One turn sends every row of this set to another row. A few are shown first. Where does it send the rows asked after them?
Sosun: -3 -8 -23 -31 -8 -28 -16 5 -14 -31 -5 7 20 -5 -30 19 -10 0 -6 -2 22 0 48
sile: -8 -5 -19 44 1 -12 6 22 -40 35 -7 10 6 -3 3 29 -4 20 8 -1 22 -1 -29
Velo: -7 35 7 -40 -2 8 -4 4 30 8 23 -1 20 -5 33 31 11 -1 12 -12 23 -6 -5
Fad: 7 -7 3 8 5 -13 -12 -5 61 15 7 -3 -19 -6 11 -1 -13 7 -1 -23 11 4 -30
lupud: -7 -6 -16 -22 -1 -30 -11 -2 -18 -32 -3 0 13 -13 -26 1 -14 0 -5 2 23 -6 47
Kegen: -9 -39 4 -3 -3 -18 3 27 -3 -16 -30 -7 3 20 -17 36 24 13 8 16 11 9 15
Rur: -5 29 -39 -5 16 0 -30 3 -14 32 -16 10 40 8 15 16 4 -38 9 -4 -16 14 -3
nazo: -3 -14 -18 47 -5 -1 0 14 -43 26 1 16 0 -2 2 20 -9 10 9 -14 16 -4 -29
mogeb: -3 24 -36 -1 13 2 -34 1 -19 26 -10 12 36 5 17 7 2 -44 10 -8 -16 12 -3
Mopen: -10 -42 13 17 8 -16 8 13 -12 -23 -19 -14 -15 3 -9 -4 12 6 9 16 14 -10 15
davo: -3 -11 -19 -27 -7 -22 -14 -2 -16 -35 2 8 15 -6 -26 14 -12 -4 -3 -6 23 0 46
Pinad: -11 -36 10 9 6 -24 11 24 -6 -18 -26 -18 -6 9 -11 15 20 15 7 21 14 1 18
bur: -10 35 12 -30 6 5 -2 -3 24 6 30 -7 12 -16 40 8 5 -6 13 -10 24 -15 -5
roriz: -7 28 -32 7 22 -4 -23 0 -22 28 -11 0 33 -2 21 -10 0 -37 9 -1 -11 5 -2
dopa: 6 -1 2 1 4 -18 -12 4 68 20 1 -6 -8 2 9 16 -7 15 -2 -17 13 11 -29
ninor: -4 -6 -20 41 -7 -9 2 24 -35 33 -10 16 8 6 -2 40 -2 19 9 -5 19 3 -27
Tidar: 10 -12 2 7 1 -8 -16 -8 60 10 9 2 -20 -4 10 5 -11 1 2 -32 10 6 -31
nomim: -7 -7 -16 49 -1 -7 4 18 -43 30 -1 11 0 -6 3 20 -5 15 7 -6 21 -4 -28
fomub: -6 25 -36 5 18 2 -29 -4 -22 25 -8 6 31 1 22 -5 1 -45 9 -9 -13 7 -3
rolur: -1 -57 4 4 -11 3 -7 6 -13 -31 -10 10 -13 17 -19 24 14 -9 13 -7 2 2 14
gugil: -5 31 5 -42 -6 14 -12 -2 28 8 28 7 17 -4 31 33 8 -10 14 -21 20 -8 -6
batad: -2 -51 1 -6 -12 -7 -6 19 -5 -24 -21 6 0 24 -20 41 22 0 8 1 5 11 13
Bima: -7 -4 -20 -28 -3 -31 -12 6 -12 -29 -8 2 21 -6 -28 16 -11 5 -6 4 24 0 45
lav: -6 33 -36 -3 19 -8 -25 9 -15 32 -20 0 40 5 18 12 5 -32 8 1 -11 14 -3
vadun: 8 -11 -1 1 -4 -8 -19 -3 64 17 6 5 -13 3 6 17 -9 1 1 -31 8 11 -32
Voka: -6 29 12 -31 0 15 -7 -12 22 2 35 2 9 -14 36 8 5 -12 14 -16 21 -18 -7
bula: -4 28 9 -38 -4 19 -11 -9 25 3 33 8 12 -10 36 19 6 -15 15 -22 20 -11 -6
tofi: -8 -4 -17 -25 0 -33 -11 4 -16 -29 -6 -2 16 -10 -24 7 -12 6 -6 7 26 -4 48
Leve: -2 -12 -23 38 -11 -2 -4 21 -38 31 -4 21 9 6 -4 42 -3 13 9 -12 16 4 -30
Dopi: -8 39 11 -36 4 2 0 0 28 12 23 -7 18 -13 36 18 9 1 11 -5 26 -11 -5
kapiv: 8 -6 -3 -1 -1 -12 -15 1 67 19 2 2 -8 4 6 22 -7 11 1 -24 9 13 -31
medi: -4 -8 -19 -25 -3 -25 -15 -2 -17 -35 1 7 13 -10 -25 6 -16 -4 -4 -5 22 -4 44
nos: -6 -52 8 18 -1 -3 -1 3 -16 -29 -8 -1 -19 4 -13 1 12 -10 10 -1 6 -8 14
tivi: 0 -15 -23 42 -10 2 -5 13 -43 26 2 24 2 4 0 33 -6 8 8 -17 16 1 -29
vutep: -8 33 -32 4 24 -9 -23 5 -18 31 -18 -2 36 -2 21 -1 5 -32 7 4 -11 10 -1
los: 4 -2 2 7 8 -19 -10 1 64 18 2 -9 -13 -4 12 3 -9 13 1 -18 13 5 -28

mogeb moves to -> fomub
davo moves to -> medi
Kegen moves to -> batad
Now these:
Leve moves to -> tivi
dopa moves to -> kapiv
gugil moves to -> bula

